(in the rows, 128 means zero)
Each row of R is roughly a mix of the hidden directions of one of several groups.
R (96 x 17):
[[ 88 139 124 181 114 119 125 161 153 158 124 178 110 154 139  77 130]
 [182  68 126  77  97 141 126 103 119 106 111 158 136 119 151 145 131]
 [111 152 113 121 162 159 148 153  87 127 140  63 148  85 127 159 126]
 [136 203 129 138  90  91 152 123  93 138 115 114  96 135 117 165 116]
 [120  83 122 113 165 164 136 115 142 106 144  65 168 100 154 148 132]
 [ 98 173  95 127 139 139 119 115  92 136 160  69 122  87 113 163 121]
 [131 165 121 164  72 122 138 145 146 124  91 183 103 168 132 143 115]
 [137 146 169 154 124  89 127 161  95 187 143 135  79 133 114 102 134]
 [148 151 135 109 154 116 134 139 105 125 138  64 150  79 106 182 145]
 [ 88 121 122 178 112 107 143 166 145 168 128 158 123 128 169  80 146]
 [ 78 151  98 166 141 139 153 174 119 149 139  92 148  86 157 135 144]
 [187  90 160 110 122  94 129 137 149 111 105 185 133 151 120 125 157]
 [153 144 103  84  92 104 165  88 108  91 102 120 154 113 153 163 132]
 [163 137 140  89 146 112 131 113  85 126 145  68 132  89 108 174 138]
 [143 105 162 129 131  65 145  91 130 138 141 148 101 176 140  83 146]
 [106 176 149 176 127  94 138 167 105 179 140 123  88 135 118 109 131]
 [ 69 167 106 183 115 107 150 160 140 161 129 127 131 117 157 101 137]
 [178  82 124  65 107 125 125  83 108 107 125 126 140 103 143 153 134]
 [ 98 194  92 134 115 162 113 148 128 123 112 106 148  91 102 163 103]
 [156  47 161 108 132 147 121 107 142 126 128 152 121 160 152  90 120]
 [117 158 148 160 121  79 134 159  96 188 146 131  88 120 124 101 143]
 [ 83 150 118 171 113  96 140 166 131 175 130 150 124 114 152  78 143]
 [106 115 121 125 200 162 123 179 127 117 138 134 167 114 103  98 148]
 [173  99 135  94  90  99 121 119  85 150 128 185  95 124 133 111 142]
 [167  99 164 119 145  86 137 155 160 117 104 175 155 142 118 103 166]
 [158 139 107  87  79  80 142  90  85 130 126 131 120  94 144 154 143]
 [139 180 145 146  94  85 128 144 102 161 118 167  80 150 103 116 124]
 [191  92 122  80  92 125 123 105 111 103 113 159 127 115 133 170 140]
 [149  80 144 110 124 180  95  86 164 101 124 123 123 158 125 143  90]
 [136 101 135  91 183 122 115 112 106 130 167  75 148  86 111 128 150]
 [162  70 153 126 120 122 127  88 164 101 124 158 112 185 144 126 130]
 [147 133  89  83 104 140 124 104  88 112 132 105 139  75 132 183 130]
 [134 166 124 148  60  74 150 106 118 149 118 122  98 125 156 158 129]
 [114  74 125 121 168 149 136 126 132 130 157  70 161  88 162 129 145]
 [110  87 120 125 166 154 143 125 130 123 153  61 162  93 164 141 140]
 [ 96 188 141 183 129 104 138 168 120 167 133 125  95 145 111 113 125]
 [ 83 180 111 165 148 155 142 135 163 100 118  85 152 143 120 155 108]
 [132 131 150 142  94 120 125 105 163 123 101 176 103 194 129  95  98]
 [ 97 122 144 189 144 141 101 170 146 170 154 143  90 147 118 101 129]
 [ 69 163 102 178 134 130 161 163 129 146 135  93 141 108 161 128 136]
 [103 137 147 188 139 119 108 170 128 182 159 131  83 135 116 109 136]
 [128 122  96 105 120 163 112 101 173  69  99 165 163 149 118 138 113]
 [140 135 142 134 102  81 115 145 103 173 133 187  89 132 116  85 143]
 [133 155 109 141  60  84 162 101 108 135 119 135 100 133 168 158 134]
 [ 87 129 123 180 108 113 144 166 146 167 121 161 121 134 166  79 137]
 [131 156 160 156 118  84 132 159  91 186 141 135  79 130 117 105 136]
 [130 105 119 117 136 182 117 121 184  78 100 122 174 134 129 154 108]
 [ 87 207 109 161 145 106 135 157 125 138 134  99 137 106 101 142 138]
 [173 119 151  81 136 121 118  89  93 125 146  74 117 105 108 167 121]
 [124 111 138 155 114 175  97 123 205 109 108 119 140 146 127 156  96]
 [113  94 128 149 169 197 100 155 177 105 130 124 151 139 115 135 118]
 [ 86 133 153 179 151 140 121 131 148 155 149 117  93 178 125  84 103]
 [162 144 132  80 147 145 117  90 106  90 130  88 134 125  88 176 111]
 [ 83 179 121 163 156 140 134 133 170 109 124  74 156 132 113 148 114]
 [ 75 195  88 149 126 140 134 137 110 138 138  84 134  96 124 147 114]
 [ 76 169  97 164 140 136 154 164 118 143 137  82 147  91 148 141 135]
 [106 139 147 191 110 111 109 152 137 183 149 137  73 146 128 113 126]
 [128 180 113 122 125  77 165 150  95 134 122 103 151  82 130 153 161]
 [175  57 160  96 127 129 107 130 107 149 138 167 107 128 130  98 137]
 [ 97 134 126 138 188 135 126 186 124 140 137 147 155 115 104  75 151]
 [114 148 105 116 154 115 127 155  89 149 154  90 149  56 118 143 158]
 [166 131 137  86 139 116 134 103  86 119 143  71 130  94 115 179 136]
 [107 130 132 173  88 143 108 130 202 130 100 153 125 159 142 121 100]
 [ 79 122 114 186 123 121 156 170 144 159 133 133 132 123 179 100 147]
 [121 117 118 136 124 146 101 143 160 116 111 212 127 165 109  86 124]
 [141 160 146 139  99  90 109 142 123 155 116 192  91 153  94  96 127]
 [120  99 123  94 171 146 114 100  99 134 170  65 140  87 126 126 129]
 [148 156 114  78  93  74 165  92  91 116 105 135 144 112 144 123 135]
 [163  46 151  94 131 154 113  90 123 124 143 133 113 144 147 112 117]
 [116 172 131 178  92 114 140 157 156 131  96 176 108 172 126 125 119]
 [131 153 130 149  50  89 136  95 148 144 105 139  99 144 157 142 110]
 [164 139 133  90 130 108 140 103  84 121 141  73 128  93 121 182 138]
 [147  76 164 136 122 106 140 115 142 137 127 170 103 181 154  81 134]
 [ 78 193  94 151 132 139 127 131 106 141 148  79 121 102 117 151 113]
 [181  72 167  90 128 133 114 109 121 121 122 168 109 162 118 104 120]
 [181  76 159  91 119 123 102 104 132 120 121 177 110 157 113 109 126]
 [153 118 113  59 155 136 147 107  98  83 118 112 175 104 121 139 137]
 [103 197  93 123 128 135 115 137 115 126 128  92 148  78  96 164 120]
 [118  97  93 107 140 177 122 105 169  71 114 136 176 132 139 139 121]
 [144 172 170 153 114  91 135 152  92 173 131 122  76 142 106 128 121]
 [169  51 152  90 138 145 108  87 115 124 152 126 108 140 135 123 125]
 [175  99 168 128 131  90 129 144 157 119 108 185 127 164 114 113 156]
 [ 88 129 117 179 102 113 136 165 155 164 120 168 123 131 163  84 138]
 [ 65 175 127 184 144 133 137 155 149 150 131 111 123 149 126  93 110]
 [105 113 116 156  93 145 125 120 171 121 105 186 121 174 155  92 109]
 [162  52 157  97 161 174 111 119 143 109 133 110 144 131 130 130 120]
 [134  91 159 137 151 146  92 153 159 139 127 181 119 158 101  76 124]
 [ 91 123 120 160 137 158 117 162 186 120 104 171 156 150 129  87 120]
 [ 80 137 114 185 106 123 144 170 151 162 119 154 126 129 166  91 132]
 [106 100  92 114 149 172 121 110 176  77 120 125 182 125 139 133 126]
 [100 153 100 142 156 122 151 126 119 116 153  59 150  95 138 174 150]
 [ 80 164 103 162 149 127 163 148 116 135 144  69 145 101 152 147 140]
 [131 139 114  98 162 120 114 111  92 128 165  71 137  77 102 161 146]
 [113 202  96 135 128 102 134 148 111 125 128 106 144  86 101 171 147]
 [ 77 155 101 167 145 132 160 163 118 143 142  80 146  94 158 139 143]
 [114 185  99 112 140 139 120 128 108 116 133  78 149  81  97 174 123]]
Which row in each list fits none of the groups? There is exactly one, and every other row fits one group, some only roughly.
  * q894: [137 180 167 150 114 115 118 137 101 165 132 110  72 150  93 136  98]
  * q663: [114 139  95 116 134 160 135  97 159  72 115  90 172 122 133 174 115]
  * q643: [170 106 132  65 133 145 126  79 116  88 121  97 150 117 120 160 113]
  * q198: [163 101 159 104 108 108 109  93 138 125 117 182 101 175 114  92 115]
  * q20: [127  76 113 105 154 184 118 108 166  81 123 121 171 131 140 135 119]
  * q300: [143  89 139 105 146 187  97 105 172  90 117 115 152 141 113 143  98]
  * q603: [133 143 153 147 115  78 123 158 100 184 138 162  87 127 116  88 145]
  * q261: [ 69 165  98 166 153 152 131 139 178 102 122 110 164 137 122 129 120]
  * q269: [123 138  97 107 128 160 134  91 159  68 108 102 170 130 131 172 111]
  * q460: [124 115  93 102 132 168 139  94 148  71 116 100 172 121 146 169 118]
 | q894
  * q821: [103 115 116 135 162 173 138 122 161  96 131  65 170 117 145 159 118]
  * q107: [158 109 123  90  89 138 133  72 154  86  98 119 150 135 149 163 106]
  * q519: [109 120 119 138 102 153 121 118 190 104  89 171 152 163 143  97 100]
  * q401: [151 158 152 135 102 115 110 137 139 130 100 191  96 176  89 113 109]
  * q225: [159 116 108  71 102 129 152  70 106  83 111 125 144 131 149 154 119]
  * q855: [103 168 159 182 147 112 125 176 131 171 136 127  98 147 104 100 125]
  * q944: [102 104 120 135 172 179 135 128 157  99 137  68 168 119 143 149 121]
  * q615: [ 96 201 137 178 128 104 127 160 138 151 122 135 105 151  96 115 120]
  * q676: [136 129 171 158 131 106 123 168 102 183 141 150  78 147 114  92 132]
  * q160: [111 115 103 139 110 108 118 150 120 152 133 209 115 129 138  74 153]
  * q91: [169 107 117  65 114 124 151  76  91  90 120 120 139 124 144 155 128]
  * q896: [135 185  86 127  83 109 140 145 108 117 105 146 135  94 124 183 142]
  * q708: [180 120 163 103  87 110 115 106 141 120  94 177 108 166 111 122 109]
 | q708
  * q650: [131 129 143 166  88 131 131 134 154 131 103 182  91 191 140 115 108]
  * q168: [102 161  96 131 146 127 137 147 102 137 148  74 151  66 129 163 147]
  * q334: [121  75 160 144 128 129 156 118 146 140 123 138 119 175 178  72 118]
  * q395: [ 94 197  84 139 118 136 130 135 102 131 135  92 131  89 117 169 121]
  * q662: [158 129 112  94  74  76 136 100  86 142 124 166 108 108 144 127 146]
  * q455: [120 146  89 110 121 153 131  92 164  66 105 118 169 133 126 169 114]
  * q46: [147 106 149 135 118 135 106 156 129 144 117 206  97 164 111  86 125]
  * q217: [137  95 130  90 196 175 115 138 120  96 140 109 164 116  99 127 132]
  * q879: [131 102 155 146 105 111 132 128 145 146 114 184 101 179 146  70 120]
  * q849: [103 189  94 127 137 115 138 147 111 127 129  88 160  73 114 160 141]
  * q69: [101  99 110 146 133 173 124 141 179 101 107 176 153 161 145  95 117]
  * q204: [ 72 155 130 188 161 124 138 166 141 160 151  92 126 124 133 109 136]
 | q334
  * q390: [154 144 146 115 131  98 130 113  76 152 159  73  96 100 115 169 138]
  * q194: [130 126 144 165 123 142 138 187 142 134 100 195 115 170 128 101 129]
  * q162: [160  96 123  61 119 137 142  73 112  87 109 144 148 143 140 116 113]
  * q777: [108 109 106 116 158 156 132 105 162  92 133  71 182 102 144 152 129]
  * q38: [140 150 105  91 147 128 104 131  98 124 145  96 149  63  91 168 144]
  * q782: [150 126 138 126 102 122 108 140 125 135 110 213  96 166 105  94 122]
  * q789: [ 98 110 102 159 109 161 133 135 181 103 102 176 144 164 159 110 118]
  * q995: [114  82  91 108 145 156 141 108 131 102 144  91 170  91 170 147 145]
  * q97: [169 116 158  92 153 120 115 111  90 137 155  72 116  98 102 163 133]
  * q485: [139 151 187 154 147  92 117 157 117 180 145 101  93 131  96 114 129]
  * q332: [106 182 113 173  82 120 144 156 150 130  91 171 118 155 135 130 116]
  * q739: [128  83 116 107 139 183 119 110 164  81 109 160 157 160 135 112 108]
  * q250: [136 185 157 151 107  95 114 145 131 151 111 163  91 161  84 114 113]
  * q202: [ 85 166  88 151 123 115 167 130 104 134 142  79 139  95 164 153 142]
  * q952: [168  59 155 111 111 148 114  94 131 123 132 157  95 169 144 119 113]
 | q194
  * q387: [166  72 152 119 112 146 116 103 161 103 112 172 114 180 136 125 116]
  * q457: [170 115 118  63  97 117 129  84  68 122 127 144 112 114 130 135 123]
  * q348: [ 76 141 108 183 116 107 145 168 147 165 131 136 135 109 166 100 149]
  * q644: [ 78 132 121 184 121 118 159 165 137 163 129 138 123 136 174  85 136]
  * q119: [129 112 131 140 118 119 108 154 129 150 126 212 103 154 117  74 138]
  * q298: [153  50 169 107 156 131 126 117 150 125 130 142 139 152 143  81 135]
  * q322: [ 94 197  98 139 144 109 139 152 117 130 131  92 156  84 108 149 144]
  * q491: [ 93 160  97 116 151 138 127 123  98 136 154  64 147  72 123 145 127]
  * q296: [139  60 118 105 132 139 100 125 152 119 129 192 145 129 136  85 146]
  * q274: [135  99 141 111 166 163 130 110 141 105 140  52 158 111 134 164 118]
  * q23: [163  50 161 103 134 136 127 119 148 120 117 162 138 152 149  90 132]
 | q457
  * q349: [159  55 173 117 152 133 111 103 137 133 150 138 103 167 129  98 128]
  * q589: [ 98 189 153 184 146 126 132 165 145 147 124 107 109 159  99 125 110]
  * q211: [120 192 122 152  92  87 125 140 123 145 111 180  97 152 102 112 126]
  * q407: [138 117 191 160 161 142 117 171 125 166 138 116  93 157 104 105 114]
  * q939: [132 126 156 154 123 107 117 167 108 178 137 176  83 146 115  82 136]
  * q907: [ 81 142 102 159 137 106 146 163 160 142 126 114 175  85 156 112 159]
  * q453: [176 125 137  75 130 157 101  93 119  91 119 117 131 130  88 171 103]
  * q597: [ 75 141 115 191 111 127 156 162 152 152 120 137 126 140 173  99 128]
  * q683: [ 79 172 138 191 153 122 133 172 145 158 138 109 117 141 118 107 125]
  * q270: [118 192 120 149  91  75 127 135 113 153 120 172  96 139 108 112 134]
  * q707: [ 67 175 105 177 123 146 154 169 124 152 122 108 132 118 152 116 114]
 | q907
  * q728: [122 150 108 152  79 142 140 112 161  96  92 169 117 180 144 147 103]
  * q857: [110 133 128 172  95 132 133 108 189 108 105 153 117 188 148 130 108]
  * q183: [106 161 106 127 141 143 144 105 151  91 122  62 166 113 130 176 116]
  * q235: [188  66 151  75 118 130 128 102  96 127 133 119 122 110 145 144 133]
  * q706: [155 106 106  71 109 141 148  76 119  76 104 136 154 135 148 144 118]
  * q357: [152 166 161 140 102 102 122 150 104 157 113 171  78 161  95 113 114]
  * q310: [147 141 160 142 117 125 107 153 129 145 113 190  88 174  91  99 113]
  * q126: [159 124 134  97 152 116 137 117  74 127 157  73 122  93 118 175 148]
  * q673: [ 98 133 146 192 142 149  95 178 173 164 139 113 117 122 115 128 123]
  * q404: [ 95 201 106 131 123  90 122 144 103 160 135 115 133  82 102 115 134]
  * q188: [ 81 154 106 129 150 147 124 115  99 149 163  58 129  89 130 127 112]
  * q82: [126 126 109 107 133 144 149  95 132  95 128  60 165  99 151 178 124]
  * q694: [ 71 142 102 185 118 112 152 161 144 158 135 125 135 111 172 107 148]
 | q728
  * q413: [177  99 143  73 157 154 120 105  97  97 137  99 134 119 105 165 124]
  * q201: [132  86 102  98 141 176 136 100 141  79 125  99 168 117 154 162 123]
  * q28: [155 104 107  74 101 125 156  69  92  93 119 142 129 140 158 132 123]
  * q221: [145 169 129 108 112 108 149  93 110 113 122  63 134 109 126 187 117]
  * q924: [161  79 103  75  98 117 116  97 117 113 122 183 140 109 145 117 147]
  * q19: [ 89 127 100 138 150 205 135 159 145 102 107 135 162 137 137 114 101]
  * q873: [147 127 153 138 120 137 106 153 132 137 112 200  94 176  97  95 114]
  * q858: [104 184  87 126 126 115 106 138 121 134 138 103 149  64  99 161 142]
  * q680: [186 105 132  77 139 101 116 112 104 110 140 125 138  95 103 169 164]
  * q247: [ 70 166 109 175 125 124 153 175 122 165 128 117 134 106 155 102 132]
  * q534: [139 170 150 129 137  89 127 144  93 164 146  73 115  85 102 156 140]
  * q714: [115 109  96 114 143 176 145 104 149  75 121  91 171 124 153 165 119]
 | q19
